Small tables with named rows and columns. After each table, cells are looked up by row and column.

Bub.tsv
	Tas	Lafod	Netoku	Gam	Zit	Non	Badezo	Kovipeb	Rovatif	Nukas
Zik	48258	43993	37234	70939	56809	52984	52461	53841	47008	49898
Fes	39538	39401	52374	25624	39577	48664	84769	66835	82356	44375
Ronogi	38601	33327	38485	40246	45350	49217	91403	66431	76636	44645
Kitor	54426	75266	40244	45659	34162	53683	33653	30436	27494	39323
Zed	48786	35302	61185	36774	63797	49111	82187	62467	76043	53870
Lanaz	47483	23554	83380	50956	83567	51258	59599	75054	88333	57362
Numo	57787	75669	44939	54235	42460	54710	22615	28699	22431	42320

Tas of Zik: 48258
Kovipeb of Ronogi: 66431
Tas of Numo: 57787
Kovipeb of Kitor: 30436
Gam of Ronogi: 40246
Netoku of Fes: 52374
Zit of Kitor: 34162
Rovatif of Lanaz: 88333
Zit of Numo: 42460
Tas of Kitor: 54426
Gam of Zed: 36774
Gam of Fes: 25624
Zit of Zik: 56809
Lafod of Zed: 35302
Nukas of Zik: 49898
Badezo of Lanaz: 59599
Nukas of Ronogi: 44645
Badezo of Numo: 22615
Rovatif of Ronogi: 76636
Lafod of Kitor: 75266

Vabeke
|  | Rok | Sisumu | Bomo |
|---|---|---|---|
| Lata | 133 | 154 | 199 |
| Kun | 104 | 78 | 71 |
| Muzat | 211 | 88 | 35 |
| Mikenur | 206 | 159 | 201 |
| Vun | 119 | 68 | 143 |

What is the Sisumu of Lata in Vabeke? 154
What is the Bomo of Mikenur in Vabeke? 201
What is the Rok of Kun in Vabeke? 104
What is the Bomo of Vun in Vabeke? 143
What is the Rok of Vun in Vabeke? 119
What is the Rok of Lata in Vabeke? 133
What is the Rok of Muzat in Vabeke? 211

Lunuzi =
|  | Rolosib | Tazu | Feb | Piboda | Leras | Vuro |
|---|---|---|---|---|---|---|
| Potugiv | 137 | 151 | 91 | 192 | 143 | 156 |
| Bal | 130 | 164 | 94 | 153 | 130 | 138 |
| Bofinak | 171 | 109 | 136 | 134 | 200 | 119 |
| Mido | 154 | 146 | 164 | 142 | 140 | 190 |
| Vugumi | 157 | 113 | 164 | 132 | 181 | 121 |
| Fosefe | 115 | 171 | 129 | 140 | 122 | 146 |
| Pas | 154 | 166 | 82 | 174 | 90 | 162 |
| Fugop | 96 | 146 | 209 | 119 | 189 | 150 |
| Mozab | 151 | 141 | 54 | 186 | 148 | 113 |
| Por | 191 | 106 | 227 | 72 | 157 | 143 |
| Lakun | 166 | 140 | 95 | 174 | 162 | 173 |
| Sovida | 153 | 150 | 48 | 168 | 131 | 103 |
| Nimogu | 134 | 151 | 188 | 93 | 139 | 145 |

What is the Feb of Fosefe in Lunuzi?
129
What is the Vuro of Vugumi in Lunuzi?
121
What is the Rolosib of Vugumi in Lunuzi?
157
What is the Vuro of Bal in Lunuzi?
138
What is the Feb of Bofinak in Lunuzi?
136
What is the Rolosib of Nimogu in Lunuzi?
134
What is the Tazu of Nimogu in Lunuzi?
151
What is the Rolosib of Mido in Lunuzi?
154
What is the Feb of Vugumi in Lunuzi?
164
What is the Rolosib of Pas in Lunuzi?
154
What is the Feb of Pas in Lunuzi?
82
What is the Piboda of Nimogu in Lunuzi?
93
What is the Tazu of Bofinak in Lunuzi?
109
What is the Leras of Fosefe in Lunuzi?
122
What is the Piboda of Vugumi in Lunuzi?
132
What is the Vuro of Mozab in Lunuzi?
113
What is the Tazu of Vugumi in Lunuzi?
113
What is the Tazu of Mozab in Lunuzi?
141
What is the Piboda of Bal in Lunuzi?
153
What is the Rolosib of Mozab in Lunuzi?
151
Row with the largest Tazu: Fosefe

